In the data rows, the value 128 means zero.
Some points:
[156, 92, 160, 151, 136, 185, 35, 112, 141, 119, 242, 79, 106, 133, 48, 154, 112, 172, 174, 154, 137, 122, 22, 110, 160, 255, 241, 115, 144, 74, 109, 66, 136, 37, 204, 122, 87, 100, 150]
[164, 99, 131, 148, 104, 224, 128, 185, 94, 135, 132, 101, 239, 169, 102, 150, 93, 141, 168, 148, 154, 82, 122, 58, 144, 196, 61, 90, 180, 134, 134, 143, 127, 121, 197, 24, 119, 195, 120]
[147, 132, 105, 116, 150, 175, 130, 168, 134, 214, 41, 82, 253, 143, 112, 120, 97, 83, 159, 70, 156, 76, 160, 104, 123, 160, 148, 116, 109, 135, 138, 112, 129, 130, 185, 103, 167, 158, 149]
[115, 97, 143, 134, 91, 188, 96, 135, 112, 188, 128, 87, 160, 126, 122, 150, 96, 80, 119, 102, 137, 110, 231, 92, 103, 200, 149, 120, 91, 140, 144, 192, 131, 114, 163, 95, 163, 160, 172]
[117, 137, 94, 138, 154, 144, 64, 167, 101, 178, 198, 110, 201, 141, 108, 138, 98, 113, 147, 196, 123, 104, 170, 121, 141, 148, 75, 102, 111, 132, 161, 122, 120, 113, 171, 50, 117, 183, 163]
[123, 121, 97, 126, 54, 131, 171, 171, 161, 187, 0, 75, 135, 132, 107, 144, 128, 82, 85, 181, 127, 67, 255, 115, 112, 223, 132, 119, 122, 144, 223, 152, 93, 103, 172, 85, 160, 220, 175]
[141, 95, 77, 146, 111, 168, 72, 120, 94, 211, 183, 122, 255, 113, 84, 135, 95, 169, 126, 158, 133, 95, 157, 125, 123, 190, 90, 144, 155, 117, 156, 177, 145, 139, 163, 77, 157, 241, 128]
[127, 111, 92, 143, 74, 223, 77, 161, 66, 185, 132, 96, 139, 112, 116, 138, 92, 111, 95, 201, 155, 112, 207, 121, 201, 105, 43, 148, 84, 129, 139, 203, 127, 118, 181, 138, 175, 150, 149]
[158, 136, 98, 174, 188, 134, 107, 177, 147, 131, 101, 105, 81, 171, 78, 138, 60, 58, 102, 55, 126, 75, 35, 164, 109, 183, 158, 114, 171, 131, 135, 96, 119, 109, 185, 124, 140, 71, 167]
[105, 118, 64, 189, 110, 189, 101, 207, 108, 178, 72, 105, 186, 77, 120, 140, 69, 143, 150, 133, 148, 90, 136, 98, 172, 112, 42, 125, 139, 92, 151, 139, 141, 113, 171, 95, 115, 215, 76]
[130, 151, 139, 144, 96, 135, 119, 175, 91, 215, 19, 60, 235, 149, 105, 150, 90, 116, 122, 156, 146, 88, 193, 54, 111, 93, 96, 137, 165, 76, 136, 116, 130, 103, 185, 145, 210, 203, 171]
[73, 116, 83, 100, 225, 90, 87, 204, 38, 187, 149, 73, 234, 203, 123, 107, 78, 122, 191, 77, 157, 110, 76, 127, 170, 83, 60, 108, 232, 79, 113, 183, 68, 135, 209, 115, 132, 214, 123]
[65, 108, 37, 129, 173, 150, 101, 179, 60, 176, 83, 73, 231, 131, 134, 130, 81, 147, 202, 100, 168, 83, 223, 62, 182, 66, 47, 83, 168, 102, 186, 150, 95, 142, 197, 133, 102, 255, 73]
[152, 139, 92, 204, 113, 152, 95, 134, 95, 130, 57, 100, 135, 142, 105, 161, 88, 62, 176, 89, 138, 91, 220, 73, 151, 189, 46, 118, 116, 124, 167, 131, 91, 117, 189, 98, 207, 167, 123]
[119, 127, 84, 98, 140, 152, 103, 180, 108, 213, 124, 53, 177, 128, 125, 121, 91, 114, 160, 85, 138, 112, 200, 62, 156, 125, 80, 143, 124, 73, 159, 113, 116, 127, 202, 21, 154, 203, 150]
[167, 119, 109, 191, 78, 208, 130, 156, 95, 255, 122, 88, 211, 142, 106, 126, 63, 150, 142, 136, 134, 127, 151, 109, 130, 190, 59, 123, 123, 88, 160, 82, 147, 129, 210, 43, 115, 203, 125]
[128, 104, 156, 134, 155, 114, 130, 163, 63, 171, 0, 84, 129, 199, 102, 86, 86, 90, 175, 0, 109, 71, 97, 102, 99, 204, 182, 69, 192, 156, 76, 215, 79, 78, 211, 207, 132, 170, 129]
[161, 110, 148, 175, 129, 129, 100, 153, 93, 107, 125, 73, 97, 174, 52, 118, 114, 84, 68, 82, 154, 99, 62, 183, 140, 201, 190, 91, 193, 78, 88, 124, 116, 137, 234, 154, 199, 106, 149]
[143, 113, 85, 166, 74, 69, 39, 157, 99, 131, 242, 116, 160, 124, 113, 158, 94, 94, 111, 212, 164, 109, 186, 139, 149, 212, 67, 147, 126, 82, 150, 138, 113, 118, 204, 0, 217, 234, 132]
[148, 119, 102, 200, 92, 182, 119, 174, 106, 193, 10, 103, 146, 155, 101, 163, 95, 105, 181, 230, 117, 75, 255, 94, 116, 184, 36, 93, 175, 129, 218, 191, 97, 86, 176, 0, 164, 191, 141]
[164, 141, 122, 166, 123, 204, 115, 154, 101, 176, 82, 71, 202, 129, 98, 155, 100, 131, 135, 151, 158, 76, 194, 94, 123, 210, 110, 99, 165, 130, 130, 110, 154, 91, 203, 123, 181, 162, 163]
[170, 96, 96, 179, 61, 190, 98, 191, 143, 183, 127, 109, 144, 125, 97, 189, 120, 53, 103, 188, 133, 97, 166, 161, 193, 248, 154, 93, 114, 177, 203, 150, 133, 131, 180, 28, 190, 75, 180]
[109, 152, 132, 82, 135, 213, 122, 170, 94, 189, 22, 68, 192, 142, 129, 130, 86, 131, 114, 196, 205, 113, 210, 109, 95, 101, 77, 148, 130, 36, 154, 134, 151, 137, 173, 202, 168, 190, 117]
[158, 106, 118, 154, 163, 153, 108, 166, 111, 226, 70, 86, 197, 220, 78, 113, 77, 118, 133, 63, 122, 65, 130, 122, 77, 173, 157, 118, 157, 167, 81, 121, 87, 75, 200, 158, 156, 167, 156]
[149, 145, 128, 145, 171, 97, 84, 154, 71, 127, 188, 116, 197, 121, 79, 161, 73, 145, 138, 168, 137, 120, 51, 112, 147, 227, 81, 102, 112, 90, 164, 99, 124, 112, 199, 106, 124, 185, 112]
[126, 143, 109, 129, 158, 167, 115, 173, 117, 168, 193, 82, 163, 105, 119, 160, 128, 66, 150, 165, 132, 45, 150, 95, 209, 189, 142, 56, 123, 124, 124, 174, 137, 118, 176, 125, 165, 140, 150]
[191, 155, 100, 214, 61, 203, 71, 174, 96, 167, 99, 80, 153, 128, 104, 162, 70, 185, 168, 178, 127, 94, 184, 131, 77, 198, 46, 123, 119, 153, 154, 133, 143, 124, 175, 88, 137, 115, 170]
[184, 119, 73, 183, 126, 162, 74, 199, 115, 100, 72, 68, 137, 125, 86, 106, 67, 148, 162, 20, 126, 91, 158, 98, 104, 160, 108, 190, 144, 103, 134, 85, 144, 80, 191, 84, 152, 116, 142]
[198, 121, 113, 201, 67, 196, 109, 166, 173, 153, 51, 40, 165, 152, 80, 144, 92, 139, 82, 202, 143, 119, 164, 120, 119, 205, 137, 157, 116, 98, 185, 95, 146, 108, 206, 65, 201, 125, 169]
[141, 120, 66, 125, 180, 125, 114, 161, 105, 184, 76, 101, 123, 141, 105, 125, 78, 79, 178, 0, 130, 33, 107, 129, 132, 191, 165, 86, 157, 183, 144, 178, 103, 91, 205, 163, 155, 142, 154]
[124, 133, 117, 103, 87, 123, 117, 97, 96, 247, 166, 118, 236, 116, 133, 134, 111, 83, 125, 117, 140, 88, 176, 113, 130, 140, 137, 103, 110, 137, 176, 172, 122, 116, 137, 141, 175, 108, 188]
[192, 119, 139, 137, 151, 165, 76, 147, 64, 230, 156, 102, 232, 173, 92, 126, 80, 175, 133, 140, 123, 93, 84, 111, 71, 201, 113, 164, 136, 129, 107, 173, 106, 159, 176, 60, 143, 179, 215]
[159, 135, 137, 210, 101, 141, 80, 106, 148, 165, 130, 78, 155, 130, 97, 168, 88, 89, 121, 118, 125, 104, 194, 156, 106, 180, 67, 86, 114, 105, 147, 146, 157, 103, 161, 102, 202, 96, 227]
[163, 96, 76, 161, 89, 135, 126, 115, 127, 127, 124, 111, 195, 115, 103, 147, 78, 108, 137, 90, 140, 80, 167, 101, 150, 190, 83, 93, 139, 138, 138, 190, 138, 115, 164, 142, 150, 128, 165]
[163, 102, 110, 183, 82, 201, 76, 120, 134, 108, 124, 105, 52, 110, 94, 192, 107, 141, 173, 216, 154, 110, 202, 87, 226, 255, 153, 67, 137, 148, 128, 164, 182, 63, 160, 132, 142, 105, 91]
[126, 110, 84, 165, 154, 180, 107, 200, 112, 80, 39, 79, 137, 152, 145, 124, 87, 125, 170, 64, 136, 58, 114, 124, 179, 133, 89, 77, 160, 165, 160, 173, 108, 127, 206, 199, 134, 139, 67]
[108, 103, 31, 162, 126, 101, 80, 182, 97, 144, 192, 97, 237, 149, 123, 160, 87, 132, 181, 92, 149, 84, 167, 92, 177, 128, 48, 88, 121, 108, 144, 168, 98, 108, 186, 80, 166, 222, 114]
[166, 124, 127, 184, 141, 147, 70, 129, 110, 154, 88, 87, 155, 123, 84, 149, 81, 123, 195, 162, 138, 86, 89, 159, 103, 211, 109, 114, 101, 87, 184, 156, 136, 58, 159, 0, 183, 105, 162]
[146, 157, 111, 181, 104, 158, 102, 117, 48, 212, 66, 82, 191, 145, 132, 120, 74, 137, 130, 153, 166, 133, 94, 96, 92, 171, 36, 145, 101, 63, 183, 124, 146, 125, 160, 113, 141, 188, 113]
[142, 131, 94, 147, 162, 172, 125, 147, 68, 185, 0, 88, 233, 142, 147, 132, 81, 121, 213, 109, 126, 94, 180, 81, 139, 139, 21, 94, 146, 95, 203, 104, 168, 95, 163, 112, 89, 222, 102]
[143, 97, 81, 140, 209, 176, 90, 221, 114, 183, 33, 81, 53, 140, 97, 112, 79, 31, 189, 154, 135, 93, 70, 123, 202, 184, 135, 83, 159, 113, 136, 151, 42, 89, 203, 168, 95, 157, 125]
Along one direction, these points spread out more than along any other. Take the direction at right angles to it along which they spread out most. Go by this last direction. For each point below, how far along it does it lie, from 0 to 99? The average is 50, and the first point in the table lies past the average. One standard deviation of the points above along it is 16.
[184, 123, 134, 166, 167, 221, 110, 158, 113, 129, 28, 57, 39, 135, 123, 126, 79, 92, 125, 0, 122, 33, 41, 147, 91, 188, 198, 89, 147, 135, 156, 144, 98, 91, 199, 210, 109, 19, 164] --> 38
[128, 111, 53, 143, 72, 168, 83, 126, 103, 197, 168, 115, 204, 124, 124, 167, 96, 121, 118, 86, 126, 110, 207, 96, 152, 149, 94, 79, 145, 99, 145, 174, 153, 128, 194, 128, 81, 233, 94] --> 46
[169, 100, 79, 187, 99, 166, 44, 123, 87, 125, 168, 110, 152, 91, 108, 135, 81, 98, 108, 184, 123, 98, 85, 115, 152, 203, 80, 120, 136, 174, 146, 74, 126, 129, 222, 48, 131, 188, 68] --> 64
[63, 135, 60, 176, 124, 95, 123, 147, 102, 98, 90, 64, 255, 151, 118, 126, 91, 119, 168, 76, 145, 67, 255, 70, 178, 106, 55, 111, 162, 129, 112, 131, 136, 148, 197, 174, 118, 255, 90] --> 26
[161, 119, 159, 170, 79, 136, 132, 197, 66, 142, 131, 73, 152, 162, 99, 125, 100, 175, 118, 182, 158, 97, 154, 131, 96, 205, 49, 180, 179, 119, 155, 152, 95, 129, 202, 0, 200, 182, 161] --> 64
[102, 144, 159, 115, 182, 119, 110, 163, 117, 251, 79, 54, 223, 170, 47, 113, 116, 74, 71, 114, 166, 69, 55, 55, 73, 150, 200, 117, 218, 54, 159, 173, 126, 111, 233, 122, 171, 166, 155] --> 35
[135, 137, 142, 141, 63, 115, 88, 129, 97, 221, 119, 69, 202, 104, 62, 151, 133, 85, 82, 173, 174, 84, 116, 70, 101, 232, 121, 119, 136, 126, 149, 152, 157, 150, 201, 86, 190, 148, 207] --> 66
[130, 118, 65, 190, 165, 208, 100, 124, 113, 151, 64, 85, 127, 129, 91, 168, 69, 132, 205, 168, 162, 105, 89, 114, 174, 255, 95, 127, 153, 117, 154, 74, 178, 84, 178, 219, 100, 150, 64] --> 47
[92, 129, 61, 104, 160, 131, 143, 189, 60, 151, 0, 121, 122, 189, 128, 107, 73, 55, 192, 83, 89, 24, 247, 137, 224, 168, 129, 47, 218, 169, 133, 227, 61, 94, 183, 207, 128, 200, 71] --> 17
[174, 104, 137, 160, 109, 139, 73, 152, 118, 229, 126, 117, 128, 163, 80, 115, 117, 86, 76, 68, 107, 90, 105, 86, 149, 233, 182, 56, 144, 101, 144, 93, 85, 96, 203, 91, 148, 149, 146] --> 54
[147, 125, 89, 143, 162, 207, 164, 167, 110, 125, 72, 80, 226, 160, 78, 133, 90, 109, 102, 66, 155, 77, 118, 134, 120, 174, 108, 82, 243, 158, 155, 151, 139, 117, 199, 192, 160, 155, 72] --> 31
[136, 107, 130, 184, 134, 118, 72, 157, 102, 184, 53, 109, 149, 121, 136, 152, 110, 58, 125, 44, 143, 84, 133, 142, 104, 184, 134, 96, 138, 129, 154, 153, 131, 110, 182, 106, 140, 149, 186] --> 45
[138, 121, 79, 161, 84, 126, 97, 166, 151, 140, 48, 98, 153, 120, 87, 178, 109, 85, 123, 255, 152, 129, 220, 124, 196, 204, 87, 125, 149, 75, 171, 116, 144, 104, 192, 15, 204, 173, 136] --> 72
